In the data rows, zero lies at 7.5, halfway between 7 and 8.
Some points, each followed by its number:
tensor([ 9., 10.,  8.,  6.,  4.,  6.,  8.,  7.]) 0
tensor([10.,  9.,  8.,  1.,  3.,  7.,  7.,  8.]) 1
tensor([ 6.,  5.,  6., 11., 11.,  7.,  8.,  8.]) 2
tensor([ 5.,  3.,  6., 11., 12.,  9.,  6.,  6.]) 3
tensor([9., 8., 8., 2., 4., 8., 7., 8.]) 4
tensor([ 3.,  4.,  5., 12., 13.,  9.,  8.,  7.]) 5
tensor([ 8.,  6.,  6., 15., 10.,  4., 10.,  9.]) 6
tensor([ 6.,  5.,  6., 13., 11.,  7.,  6.,  7.]) 7
tensor([ 5.,  3.,  6., 13., 11.,  6.,  7.,  7.]) 8
tensor([9., 9., 9., 5., 5., 6., 6., 8.]) 9
tensor([ 5.,  3.,  6., 10., 11.,  8.,  9.,  9.]) 10
tensor([8., 9., 9., 3., 5., 7., 5., 7.]) 11
tensor([ 5.,  4.,  7., 10., 11.,  9.,  7.,  7.]) 12
tensor([ 6.,  8.,  6., 12., 11.,  9., 11.,  8.]) 13
tensor([11., 10.,  9.,  2.,  2.,  7.,  8., 10.]) 14
tensor([ 5.,  4.,  5., 11., 11.,  8., 10.,  8.]) 15
tensor([ 5.,  4.,  7., 14., 12.,  6.,  6.,  7.]) 16
tensor([ 8.,  9., 10.,  1.,  6., 10.,  5.,  6.]) 17
tensor([ 9., 11.,  9.,  5.,  4.,  7.,  6.,  7.]) 18
tensor([11., 11.,  9.,  2.,  3.,  7.,  9.,  7.]) 19
tensor([ 7.,  2.,  5., 10.,  9.,  7.,  7.,  9.]) 20
tensor([ 7.,  4.,  6., 12., 11.,  8.,  7.,  8.]) 21
tensor([11.,  9.,  9.,  4.,  2.,  4.,  8.,  9.]) 22
tensor([ 9., 13.,  9.,  6.,  4.,  7.,  8.,  6.]) 23
tensor([ 6.,  5.,  7., 11., 11.,  7.,  8.,  8.]) 24
Which three points above are nearest to each new point by angle, seen from the average point of the numbered points? Their numbers follow each, nearest first.
tensor([ 9., 14.,  9.,  9.,  5.,  7.,  9.,  6.]) 23 0 18
tensor([ 7.,  6.,  6., 15., 10.,  4., 10.,  9.]) 6 2 24
tensor([ 6.,  5.,  6., 11., 11.,  8.,  8.,  8.]) 2 24 5
tensor([ 5.,  2.,  5., 10., 11.,  8.,  9.,  9.]) 10 15 20
tensor([ 6.,  5.,  5., 13., 11.,  8.,  9.,  7.]) 2 15 21
tensor([ 6.,  4.,  5., 11., 11.,  7., 10.,  9.]) 15 10 2
tensor([11., 15.,  9.,  6.,  4.,  8., 11.,  8.]) 23 0 19
tensor([7., 8., 9., 3., 7., 9., 4., 6.]) 17 11 4
tensor([ 5.,  9.,  6., 15., 11.,  9., 12.,  8.]) 13 6 15
tensor([ 7.,  7.,  5., 15.,  9.,  5., 10.,  9.]) 6 13 2
tensor([8., 8., 9., 4., 6., 6., 4., 7.]) 11 9 17
tensor([ 9., 10.,  8.,  6.,  4.,  6.,  8.,  7.]) 0 23 18
tensor([ 6.,  5.,  6., 11., 10.,  8.,  7.,  8.]) 21 2 7
tensor([ 7.,  4.,  6., 10., 11.,  8.,  7.,  8.]) 21 3 2
tensor([ 8.,  7.,  6., 15.,  9.,  4., 10.,  9.]) 6 2 13
tensor([ 5.,  2.,  6., 12., 12.,  6.,  6.,  7.]) 8 16 3
tensor([ 9., 15.,  9.,  8.,  4.,  8., 10.,  4.]) 23 0 18
tensor([11.,  9.,  8.,  5.,  3.,  4.,  8.,  8.]) 22 0 14
tensor([ 6.,  4.,  7., 12., 12.,  8.,  8.,  8.]) 24 2 21
tensor([ 6.,  8.,  6., 15., 12.,  9., 10.,  7.]) 13 2 24
tensor([ 5.,  9.,  6., 14., 12., 10., 11.,  7.]) 13 5 15
tensor([ 9., 14., 10.,  8.,  5.,  7.,  8.,  6.]) 23 18 0
tensor([ 3.,  7.,  6., 13., 13.,  9.,  9.,  7.]) 5 13 2
tensor([ 7., 10.,  9.,  2.,  6., 10.,  6.,  6.]) 17 11 4
tensor([ 5.,  3.,  5., 10., 11.,  7.,  8.,  9.]) 10 15 2
tensor([ 7.,  9., 10.,  1.,  6.,  9.,  5.,  6.]) 17 11 4
tensor([ 5.,  4.,  6., 10., 10.,  7.,  9., 10.]) 10 15 2
tensor([11.,  9.,  8.,  4.,  3.,  4.,  8.,  9.]) 22 14 0
tensor([ 5.,  5.,  5., 11., 11.,  9.,  8.,  6.]) 5 3 12
tensor([11., 14.,  9.,  6.,  4.,  9., 10.,  7.]) 23 0 19
tensor([ 5.,  3.,  5., 10., 11.,  8.,  9.,  9.]) 10 15 2
tensor([ 5.,  9.,  7., 14., 12.,  9., 12.,  7.]) 13 15 24
tensor([ 9., 13.,  9.,  8.,  6.,  7.,  8.,  6.]) 23 18 0
